In the rows, 100 means zero.
Each path below is one point turned by a fixed rotation once a step. After each direction that follows a path, write how fast that rotation turns it, in degrees per step (0 if it stays still).
Each turn is a multiple of 5 degrees from 10 to 175, or 0.
Path 1:
120  125  85  129  103  115  63  127  92  150  103  91  110  96  143
102  67  53  97  128  84  103  135  127  115  108  109  99  139  131
105  81  81  147  64  110  100  121  89  114  109  86  66  92  150
112  50  65  132  105  77  91  123  121  128  127  97  118  90  77
120  95  64  112  101  152  88  128  73  126  105  67  112  86  123
87  102  58  96  126  67  101  162  107  118  129  90  88  104  102
115  102  92  120  75  109  135  126  106  153  99  85  101  89  149
117  79  86  130  118  68  55  131  118  128  120  118  118  105  123
110  70  49  119  97  140  102  106  104  123  90  82  91  129  137
97  64  70  128  97  76  90  153  88  88  138  97  75  84  108
108  87  67  128  81  116  122  112  111  157  109  62  112  81  91
125  97  80  100  129  101  74  161  82  118  123  105  127  83  118
85  117  55  103  108  104  108  124  121  145  100  70  84  129  136
122  69  94  126  91  75  116  150  98  113  114  128  91  95  146
102  76  72  146  86  103  69  92  129  145  110  71  106  105  117
128  57  51  112  117  125  94  142  77  99  108  114  107  104  106
74  99  61  114  92  101  97  132  103  118  130  42  77  89  113
127  91  78  115  98  87  135  153  94  145  109  116  114  79  97
106  106  91  110  109  103  64  123  117  144  118  66  126  99  149
116  87  48  115  119  96  103  137  102  123  91  131  83  135  124
92  59  88  128  75  97  101  121  114  105  127  67  82  94  153
123  73  58  151  93  94  90  123  97  138  108  114  102  87  72
Directions:
98  128  104  82  109  97  111  116  96  114  103  93  110  90  96 : 60
106  120  95  115  87  118  100  94  83  112  85  104  86  98  101 : 175
Path 2:
87  119  51  136  92  141  107  56  81  141  96  90  121  108  111
86  141  55  90  82  159  112  99  74  95  116  118  94  131  77
92  123  49  130  110  136  77  72  95  135  87  102  128  103  56
52  148  45  89  87  121  93  89  93  104  82  113  75  130  86
68  122  51  142  76  133  107  79  94  139  93  98  135  102  103
93  163  56  91  91  150  102  91  79  96  111  120  103  131  105
88  128  51  132  95  133  85  101  101  126  96  114  144  102  52
71  165  45  93  103  108  77  82  100  106  81  117  88  127  96
57  127  47  138  63  114  110  104  106  128  96  110  135  105  98
105  168  53  103  98  130  96  82  85  106  111  119  117  127  129
91  135  50  125  82  121  99  123  104  109  113  129  143  110  58
96  162  42  106  117  90  68  78  108  113  86  119  107  122  98
58  131  42  126  59  88  115  119  111  115  101  123  119  115  94
116  156  48  123  99  104  98  75  92  119  112  116  127  122  137
103  137  46  112  77  107  111  132  100  96  129  137  126  124  68
116  144  38  123  121  77  71  79  109  123  95  117  120  117  87
70  133  35  112  67  71  116  119  109  103  109  128  93  130  92
118  130  41  142  95  86  108  74  96  131  116  109  131  116  129
117  137  42  103  81  101  120  120  90  89  139  137  102  138  83
126  117  35  137  114  76  85  83  106  130  108  115  124  114  69
85  130  31  101  84  65  111  102  101  99  109  124  69  139  92
108  101  38  150  82  81  122  78  94  138  118  103  121  114  110
Directions:
113  101  106  104  90  119  118  100  88  98  118  100  112  101  122 : 85
118  77  92  103  103  81  113  94  95  102  113  98  82  108  95 : 10
98  123  113  108  93  98  104  94  105  125  117  104  86  98  88 : 0
115  102  100  110  118  98  87  76  100  114  93  91  110  94  113 : 170
Path 3:
136  103  84  139  123  74  154  89  99  101  157  89  96  80  98
137  99  98  112  70  60  166  101  112  75  138  94  82  93  109
93  78  75  134  93  85  174  92  101  83  134  66  89  90  87
107  86  104  117  80  92  143  75  137  82  167  75  84  86  119
67  111  96  135  74  71  162  98  127  95  141  100  89  72  105
112  110  92  143  123  79  145  84  114  108  169  95  100  72  105
134  117  99  118  78  51  160  103  113  89  143  111  86  82  112
115  88  74  136  105  72  175  99  89  87  134  77  91  87  85
130  79  99  111  79  85  153  80  123  74  157  71  82  95  113
69  93  91  129  67  79  169  96  123  83  135  83  86  83  100
95  98  95  140  111  93  141  75  126  101  172  82  96  73  110
109  123  106  125  77  57  153  99  127  95  149  117  90  74  117
114  106  77  145  117  66  167  99  92  100  141  95  98  78  90
150  91  98  114  87  71  155  88  112  78  153  84  83  94  111
90  86  84  125  69  73  178  101  107  77  125  78  83  90  94
97  80  92  131  101  100  147  73  126  89  166  66  90  84  107
86  113  108  124  66  70  152  94  138  89  152  104  87  75  119
93  112  83  151  117  72  158  94  106  108  151  99  101  69  94
148  111  99  119  96  63  149  92  115  91  160  102  90  84  115
111  97  80  128  81  60  181  107  94  82  122  89  87  88  90
122  72  87  124  99  93  155  77  111  81  159  60  87  93  102
86  96  104  116  56  78  161  92  135  77  144  87  81  85  114
Directions:
125  95  108  93  109  109  83  86  109  99  121  94  100  103  112 : 145
103  102  116  105  102  109  95  102  109  83  95  109  122  111  76 : 0
